In the data rows, the value 500 means zero.
Here is a table of points, one per row:
202 762 761 649 411 648 417 526 655 368 57 234 289 502 726 466 440 938 418 285 540 405 512 742 556 566 483 506 488 706 716 644
922 586 610 514 691 331 159 872 526 490 757 593 235 506 577 480 899 586 497 572 418 470 486 623 783 207 620 527 25 537 367 550
525 605 486 336 549 555 515 498 597 532 681 435 608 400 451 596 441 522 638 544 668 269 352 527 387 615 476 469 419 520 593 403
323 569 579 359 419 626 532 495 584 528 626 457 534 482 444 533 452 525 530 575 369 503 669 537 619 592 428 520 600 400 409 448
627 596 309 737 641 58 535 598 518 266 331 417 372 253 602 493 562 338 486 621 346 686 333 584 697 668 407 357 999 618 587 408
474 520 586 466 443 225 454 458 652 578 447 340 450 303 679 472 461 487 395 415 483 447 441 386 390 458 415 484 574 567 446 518
383 401 592 674 156 512 786 443 542 731 448 426 246 419 149 592 783 286 553 711 546 638 488 497 757 477 379 539 202 823 516 625
327 543 630 496 499 506 563 345 413 500 539 409 560 633 704 392 476 498 462 475 267 556 678 605 501 395 526 431 539 639 394 573
439 623 147 462 423 570 523 626 458 558 685 394 493 629 394 405 358 441 570 561 498 436 543 552 647 537 334 576 375 418 450 789
579 569 525 239 463 417 619 390 448 465 546 262 451 493 391 431 567 408 672 659 530 461 575 622 516 442 550 512 513 583 309 431
311 352 653 613 612 386 585 235 221 725 407 551 299 243 429 547 562 564 335 442 684 544 677 651 218 644 367 601 378 173 493 247
630 714 568 573 405 413 574 539 497 224 444 485 521 801 401 179 522 333 631 631 418 279 475 491 477 702 368 469 412 421 674 169
766 591 666 265 439 262 715 556 386 504 165 726 637 521 515 374 679 710 720 542 500 586 421 470 298 650 548 625 701 345 417 402
650 342 293 484 329 513 624 472 588 696 279 494 392 340 503 401 410 401 555 637 545 612 298 373 390 270 693 646 393 528 487 632
346 453 399 535 615 448 498 568 630 544 571 392 452 795 570 395 211 354 541 358 395 568 300 846 614 285 525 436 375 442 612 374
629 446 645 647 491 566 479 448 422 380 599 546 425 531 604 524 473 495 596 597 506 450 541 266 463 501 629 428 607 477 579 664
529 401 478 591 484 559 459 427 438 529 502 621 550 594 479 525 484 478 494 667 540 483 452 364 527 589 580 565 651 517 427 466
461 314 589 563 735 732 503 597 769 494 155 547 487 672 539 427 548 539 448 495 597 552 455 385 237 673 546 296 590 813 410 478
543 387 611 632 613 555 558 415 501 450 529 116 482 357 450 434 475 664 495 679 159 455 352 573 378 368 619 774 527 461 447 684
471 463 309 547 628 440 314 507 370 471 446 414 342 487 282 869 530 502 465 563 203 614 520 671 336 596 382 302 380 557 681 576
390 342 595 337 321 697 437 659 818 278 648 712 663 403 561 368 616 613 419 610 259 563 655 477 422 662 272 363 271 96 732 412
400 441 402 417 571 513 398 620 403 569 627 616 455 602 527 419 616 443 505 405 594 517 354 613 601 540 779 402 404 484 561 304
272 334 671 485 234 165 631 678 71 163 194 450 471 571 549 539 411 754 597 694 832 486 651 520 448 138 589 424 426 677 696 729
456 451 470 403 444 554 525 406 509 459 650 461 616 294 547 436 373 579 502 317 653 591 578 301 474 557 459 465 432 585 514 533
606 532 650 613 269 690 758 497 702 261 565 536 563 358 394 526 789 377 278 437 455 805 686 653 552 518 599 548 550 662 465 410
638 499 414 412 613 449 451 420 553 539 408 438 434 472 604 593 631 541 549 487 533 374 550 453 518 598 375 329 534 405 514 692
636 277 362 557 166 531 508 219 654 534 426 268 633 620 542 293 245 572 426 732 592 282 696 564 701 629 587 222 252 336 402 737
377 454 441 633 570 503 592 702 492 506 426 655 344 519 845 754 394 433 858 358 423 528 724 429 564 400 174 576 447 529 499 603
468 541 638 194 751 772 624 809 285 573 186 400 750 633 677 806 669 82 423 243 383 257 687 336 783 698 630 620 380 890 332 525
435 849 290 136 360 375 504 520 368 375 492 667 682 566 637 649 513 635 202 586 678 529 261 426 545 512 623 657 346 756 637 420
525 211 609 640 582 587 545 578 591 428 428 375 376 359 574 338 425 460 517 643 414 524 474 478 627 284 472 522 545 647 535 529
429 616 388 498 423 461 713 679 578 569 586 534 680 473 301 559 552 461 379 533 527 632 559 635 553 433 384 451 537 622 339 479
736 589 433 664 319 452 621 356 501 695 565 573 674 558 434 735 284 514 326 94 403 419 435 591 515 441 602 410 418 380 797 552
361 623 376 452 370 587 375 323 376 611 478 660 113 639 234 31 668 365 580 0 257 613 500 44 451 196 516 571 835 581 413 480
751 376 411 533 423 546 413 347 528 465 535 546 708 418 816 652 562 478 572 436 404 673 635 522 573 740 387 639 348 845 430 266
618 276 431 338 487 506 523 530 591 433 427 506 696 553 473 436 405 452 354 400 497 553 641 746 517 205 488 231 603 377 314 493
434 398 500 445 421 602 464 521 327 437 543 305 375 632 543 636 431 475 345 391 511 443 583 502 316 330 408 416 653 435 448 536
364 215 382 350 470 573 965 701 902 741 627 195 290 790 743 607 513 666 456 894 499 802 398 231 455 777 590 708 575 484 662 596
403 476 576 527 530 637 501 530 680 562 648 361 556 460 546 492 394 377 368 485 352 623 532 667 427 510 461 527 361 577 371 341
389 306 909 386 474 149 829 453 407 289 828 484 480 276 756 431 360 297 848 302 223 287 81 639 484 524 555 414 308 527 375 506
233 649 884 696 616 400 231 530 321 663 429 448 502 711 88 473 316 513 570 588 849 684 565 608 511 542 346 428 561 665 318 190
259 625 445 675 420 498 501 613 445 401 791 503 561 394 320 447 555 781 478 669 360 581 241 202 408 354 834 491 533 444 440 554
507 514 267 593 867 679 303 303 517 532 588 573 636 543 524 376 476 362 667 656 391 408 588 466 375 386 559 613 408 694 523 535
426 379 431 395 535 498 403 286 464 0 441 999 316 326 385 748 208 302 207 605 516 357 484 573 660 658 331 844 491 513 711 761
411 662 578 326 452 678 560 465 522 460 547 378 338 394 601 488 697 513 535 623 524 382 443 554 380 471 439 380 577 404 468 598
473 526 521 502 723 474 437 128 112 520 451 366 561 473 653 449 638 301 470 645 321 387 642 348 615 886 918 280 672 532 662 741
465 486 402 458 423 386 606 531 566 526 534 545 574 535 378 439 602 370 409 406 583 474 392 502 401 557 381 474 511 575 512 470
496 652 485 670 621 517 527 543 539 495 605 637 633 519 541 507 500 634 572 567 396 369 585 500 399 399 478 408 640 564 419 414
450 737 279 765 339 540 473 380 510 608 235 516 593 390 671 245 627 533 542 772 585 26 741 395 672 397 375 439 407 390 396 183
454 425 539 636 368 551 477 378 660 413 234 679 560 728 514 576 633 333 488 297 570 513 540 615 528 454 611 592 659 348 320 622
262 316 352 631 559 333 520 597 364 834 441 669 541 350 526 224 459 428 435 270 508 558 613 740 233 751 625 315 263 507 709 500
613 259 584 456 893 754 583 174 227 482 565 532 606 675 273 449 598 901 556 505 484 702 66 558 765 528 200 424 363 625 535 689
422 433 527 438 624 515 278 187 935 289 258 411 485 152 220 492 432 715 760 347 560 546 516 279 889 563 350 531 414 281 293 237
755 473 497 354 479 317 477 374 579 629 284 427 391 393 571 429 572 535 473 588 438 712 328 653 671 522 516 413 487 298 424 447
527 606 549 390 466 521 494 354 678 338 404 425 399 492 599 511 695 458 491 447 533 644 482 491 411 474 511 595 416 510 509 596
500 683 219 631 529 591 350 693 444 478 503 330 582 118 333 457 591 525 682 405 753 532 429 769 221 348 488 636 818 523 353 726
583 500 639 411 443 718 472 391 446 344 400 427 400 690 409 556 441 513 641 370 552 477 389 578 633 647 657 641 522 360 679 472
235 467 377 303 319 309 374 25 504 707 351 966 717 633 580 998 828 646 775 716 273 517 637 560 297 218 512 298 439 483 616 454
351 379 429 615 528 489 374 476 494 424 525 750 402 465 530 404 618 471 313 324 558 599 549 524 648 551 578 669 422 653 470 592
665 657 406 444 693 543 852 591 494 636 468 457 181 367 346 404 448 736 71 388 223 184 585 357 513 484 161 168 509 705 635 478
508 549 696 464 515 588 567 463 621 784 814 956 330 690 549 421 632 471 318 439 599 337 569 785 447 635 531 666 690 326 237 744
453 381 319 402 530 455 583 681 608 552 570 505 435 316 610 555 527 651 617 410 564 532 556 532 504 747 594 455 678 522 341 622
477 938 745 331 925 514 587 368 602 578 513 590 581 354 691 379 262 237 502 577 953 770 391 518 669 305 531 366 408 264 653 658
819 631 285 345 495 682 533 616 0 322 597 622 257 526 772 347 355 667 374 630 553 922 589 429 486 490 254 354 444 369 303 0
792 708 525 698 500 357 534 379 596 451 669 593 580 439 335 422 450 585 685 662 570 493 614 494 387 599 531 631 539 732 519 470
492 282 527 910 715 527 771 599 643 695 746 618 420 657 516 842 401 609 555 472 678 593 631 479 502 324 677 857 805 404 578 374
140 528 545 469 361 360 286 577 611 682 594 419 741 468 407 613 411 361 460 301 236 477 89 0 429 388 304 558 516 575 472 525
540 625 282 758 428 607 687 419 382 311 252 536 217 405 586 504 145 558 414 587 510 345 282 400 356 518 677 610 0 227 0 306
625 556 515 224 507 37 146 473 559 772 412 294 566 737 473 329 313 554 80 586 233 432 699 559 342 569 518 999 564 380 452 563
377 115 512 537 602 352 454 540 498 462 522 573 751 382 437 438 469 304 59 635 551 589 625 485 692 334 299 320 646 502 327 488
540 450 459 421 495 293 502 465 336 335 575 590 549 748 554 461 555 831 553 473 616 505 491 370 387 598 368 341 449 580 436 771
768 479 558 650 605 508 458 485 484 389 529 425 385 660 480 474 682 586 641 444 545 536 569 631 350 418 563 423 437 515 775 585
486 648 512 444 521 445 587 539 509 465 642 397 514 335 438 534 545 694 570 431 514 335 569 579 665 476 839 653 459 519 493 273
433 439 374 423 424 672 438 639 329 321 437 529 560 502 211 458 418 420 419 490 280 394 445 641 541 667 781 498 641 288 719 506
430 284 529 461 144 582 9 497 524 575 692 494 697 676 954 518 813 704 525 547 633 453 158 641 698 543 466 670 620 542 479 219
572 414 696 329 645 495 346 596 760 396 597 579 482 568 231 337 385 461 424 347 680 430 463 314 0 345 524 537 398 620 713 391
578 468 303 501 579 628 382 567 364 657 516 250 419 514 375 594 699 566 641 446 943 547 671 439 602 553 288 680 483 488 784 617
325 571 313 498 534 427 416 721 615 557 458 625 491 529 517 362 503 317 654 548 491 491 590 524 528 613 372 427 450 384 431 574
602 425 419 583 532 617 419 630 299 370 494 361 830 513 561 589 453 483 515 265 387 676 503 514 460 707 544 568 411 544 423 628
571 334 516 332 461 251 592 658 539 528 703 520 585 552 412 423 352 584 400 318 698 474 752 312 846 547 843 460 509 384 735 392
701 575 676 545 244 405 75 592 474 607 582 402 136 478 336 923 444 408 509 584 584 558 454 350 402 680 686 0 415 414 170 444
306 524 557 389 661 593 446 546 433 505 576 392 298 441 463 540 515 530 584 518 469 352 597 537 542 534 553 485 590 245 434 337
497 715 413 373 629 446 730 472 708 550 613 628 714 719 392 706 393 559 672 287 521 595 737 621 468 529 660 448 569 739 296 430
648 609 478 472 579 364 520 678 664 539 437 552 426 698 366 659 528 436 464 705 512 324 371 283 513 428 303 459 609 445 436 610
Along one direction, these points spread out more than along any other. For each point below, how far along it does it lie, from 0 to 99? 50 is the average, and the first point above lies past it. One standard deviation of the points above along it is 16.
547 512 280 586 574 755 611 550 571 524 353 401 538 318 567 651 620 320 205 500 483 439 180 427 435 311 692 470 557 475 821 274 46
532 615 411 618 433 499 455 427 458 372 495 274 507 526 494 468 585 223 693 483 488 730 573 529 336 490 362 559 497 509 658 573 49
564 513 502 338 291 475 466 238 582 636 717 554 417 604 601 465 265 269 593 482 447 469 472 553 530 457 386 523 596 577 761 250 46
481 518 627 401 453 628 469 527 466 406 632 416 376 339 612 583 445 409 363 708 541 437 584 389 279 404 472 661 450 624 510 543 51
717 444 716 339 260 777 364 865 428 982 223 814 544 116 305 435 43 594 780 694 247 479 430 612 585 434 625 643 663 677 643 601 46
329 781 426 696 636 564 324 527 562 282 481 523 506 658 617 476 372 694 499 538 432 670 614 563 562 472 687 451 537 473 489 739 49
743 459 583 512 560 587 568 363 375 481 342 460 598 557 295 643 455 296 546 452 559 486 481 442 405 385 405 494 491 326 314 470 58
468 498 625 664 582 572 494 780 432 475 489 608 523 500 317 344 562 389 646 577 591 590 561 397 407 589 431 519 334 383 477 539 55
525 899 861 955 468 360 545 488 382 737 509 541 929 484 693 443 536 527 316 468 488 598 371 503 638 693 358 590 592 167 592 693 47
609 300 524 607 541 369 485 610 357 443 439 357 742 506 418 658 666 455 643 327 518 326 494 277 442 345 471 568 425 176 561 366 52
552 468 551 451 350 689 459 490 467 455 580 520 575 400 701 506 467 449 466 398 588 487 561 454 495 403 383 373 616 489 431 508 51
471 363 323 657 400 420 450 435 508 564 707 536 384 643 561 430 386 496 426 394 664 0 224 643 529 522 379 509 801 717 473 498 42
370 411 522 328 585 620 657 420 429 495 437 368 534 431 403 462 732 589 550 698 455 492 478 492 563 331 443 525 553 383 630 447 54
